In the data rows, the value 128 means zero.
Here are some points, one per row:
[ 85  91 121 142 123 132 155 106 100 140 108  72 179  55 130 123]
[140  98 150 121 134 136 110 128  94 103 120 103  95 127 119 101]
[126 129 114 174 142 136  97 124 111 108 112 140 125 132 105 142]
[145 123 144 143 143 138 120 114 129 127 117 121 121 117 120 146]
[181 202 181 166 176 205 196 171 203 199 210 171 196 172 209 168]
[173 123 179 142 146 159 155 134  83 121 180 124 143  94 146 173]
[ 88 169 105 100  96  85 165 152 175 162 172 159 170 163 164  98]
[142 114 137 178 135 129 119 118 121 132 109 137 139 110 126 139]
[ 97 157  98  99  91  97 154 158 169 159 154 158 151 158 142  97]
[121 142 117  87 151 137  98 150 157 103 115  97  64 154 137  76]
[131 137 119 181 142 141 112 143 120 120 110 151 133 148 109 153]
[140 109 143 141 132 134 116 112 100 109 117 106 119 104 107 150]
[107 148  81 100 108  85 157 172 119 130 148 185 134 165 176  84]
[118 125 116 105 114 121 117 128 126 125 113 136 118 133 112 107]
[141 115 141 152 128 133 114 120 124 113 114 124 106 125 107 150]
[165 135 143 140 153 138 134 128 119 129 139 127 145 119 144 137]
[121 105 124 116 154 107 101 111 104 103  87 114 134  92 121 141]
[168 129 153 160 158 146 129 148 159 153 132 153 162 158 136 168]
[145 121 144 136 142 129 114 109 123 119 115 112 115 110 116 141]
[125 116 120 111 122 132 111 113 122 114 110 116 113 114 109 117]
[152 104 154 125 148 126 111 105 117 114 129  95 112 106 127 123]
[155 146 155 154 149 153 148 143 152 145 138 147 142 154 136 154]
[144 108 141 117 157 136 114 115 106 113 107  93 110 110 111 116]
[111 136 118  91 119 109 142 164 137 138 113 151 136 164 117  94]
[108 138 106  97 102 116 133 137 140 134 127 144 134 145 123 105]
[119 116 125 111 119 125 111 110 118 118 108 119 112 114 109 119]
[152 129 148 141 145 133 126 111 132 129 129 120 125 117 128 142]
[ 88 183  95  79 106  64 174 179 181 168 159 170 160 180 156  85]
[132 134 141 156 129 145 120 131 132 130 122 130 126 170 115 155]
[121 107 115 132 110 128 112 107 105 110 121 111 103 109 119 136]
[ 80 183  81  92  79  69 184 162 189 184 187 162 186 164 189  98]
[128 115 132 135 130 127 109 105 114 109 109 112 109 110 107 140]
[109 104 107 118 105 136 110 109  94 111 127 107 122  95 115 126]
[128 119  82  88  84 101 151 129 133 123 113 116 105 172 118  77]
[131 107 129 139 140 129 105 109 106 106 111 119 104 105 115 134]
[145 104 165 155 153 124 127 118 110 129 144  95 124  91 130 163]
[114 118 114 119 113 129 113 103 119 115 117 107 110 107 115 123]
[114 121 116 112 109 127 118 116 125 125 111 122 117 120 112 118]
[130 122 139 148 142 127 110 143 125 111 111 128 103 150 113 150]
[ 98 131 103 114  90 129 116 113 116 133 138 120 120 108 128 112]
[112 119 114 121 112 126 113 102 119 116 115 110 110 106 118 124]
[118 109 119 139 114 124 105 105 112 108 111 113 105 110 110 141]
[152 143 159 155 147 155 143 135 139 144 133 136 145 140 127 160]
[126 109 126 117 128 126 107 111 122 116 103 111 118 108 109 119]
[108 121 115 101 112 121 127 148 109 122 117 149 129 138 114 105]
[173 182 174 169 165 188 179 169 184 179 173 176 176 177 171 165]
[107 120 114  99 120 126 135 101 121 113 159 149 111  97 143 123]
There is one direction along which these points spread out most. For each point below, how far along it does it lie, from 0 to 99? 50 is the average, and the first point above lies past it.
[118 125 116 105 114 121 117 128 126 125 113 136 118 133 112 107] -> 53
[107 120 114  99 120 126 135 101 121 113 159 149 111  97 143 123] -> 52
[125 116 120 111 122 132 111 113 122 114 110 116 113 114 109 117] -> 60
[ 85  91 121 142 123 132 155 106 100 140 108  72 179  55 130 123] -> 62
[165 135 143 140 153 138 134 128 119 129 139 127 145 119 144 137] -> 48
[118 109 119 139 114 124 105 105 112 108 111 113 105 110 110 141] -> 65
[121 142 117  87 151 137  98 150 157 103 115  97  64 154 137  76] -> 53
[112 119 114 121 112 126 113 102 119 116 115 110 110 106 118 124] -> 61
[121 107 115 132 110 128 112 107 105 110 121 111 103 109 119 136] -> 63
[130 122 139 148 142 127 110 143 125 111 111 128 103 150 113 150] -> 55
[131 137 119 181 142 141 112 143 120 120 110 151 133 148 109 153] -> 51
[132 134 141 156 129 145 120 131 132 130 122 130 126 170 115 155] -> 48
[142 114 137 178 135 129 119 118 121 132 109 137 139 110 126 139] -> 55
[152 143 159 155 147 155 143 135 139 144 133 136 145 140 127 160] -> 43
[145 123 144 143 143 138 120 114 129 127 117 121 121 117 120 146] -> 56
[109 104 107 118 105 136 110 109  94 111 127 107 122  95 115 126] -> 64
[128 119  82  88  84 101 151 129 133 123 113 116 105 172 118  77] -> 48
[140  98 150 121 134 136 110 128  94 103 120 103  95 127 119 101] -> 64
[121 105 124 116 154 107 101 111 104 103  87 114 134  92 121 141] -> 66
[111 136 118  91 119 109 142 164 137 138 113 151 136 164 117  94] -> 40
[145 104 165 155 153 124 127 118 110 129 144  95 124  91 130 163] -> 60
[114 118 114 119 113 129 113 103 119 115 117 107 110 107 115 123] -> 61
[181 202 181 166 176 205 196 171 203 199 210 171 196 172 209 168] -> 3
[ 97 157  98  99  91  97 154 158 169 159 154 158 151 158 142  97] -> 27
[126 109 126 117 128 126 107 111 122 116 103 111 118 108 109 119] -> 62
[140 109 143 141 132 134 116 112 100 109 117 106 119 104 107 150] -> 65
[144 108 141 117 157 136 114 115 106 113 107  93 110 110 111 116] -> 65
[108 138 106  97 102 116 133 137 140 134 127 144 134 145 123 105] -> 43
[168 129 153 160 158 146 129 148 159 153 132 153 162 158 136 168] -> 38
[173 182 174 169 165 188 179 169 184 179 173 176 176 177 171 165] -> 15
[107 148  81 100 108  85 157 172 119 130 148 185 134 165 176  84] -> 29
[ 80 183  81  92  79  69 184 162 189 184 187 162 186 164 189  98] -> 9
[152 104 154 125 148 126 111 105 117 114 129  95 112 106 127 123] -> 63
[141 115 141 152 128 133 114 120 124 113 114 124 106 125 107 150] -> 60
[119 116 125 111 119 125 111 110 118 118 108 119 112 114 109 119] -> 60
[131 107 129 139 140 129 105 109 106 106 111 119 104 105 115 134] -> 65
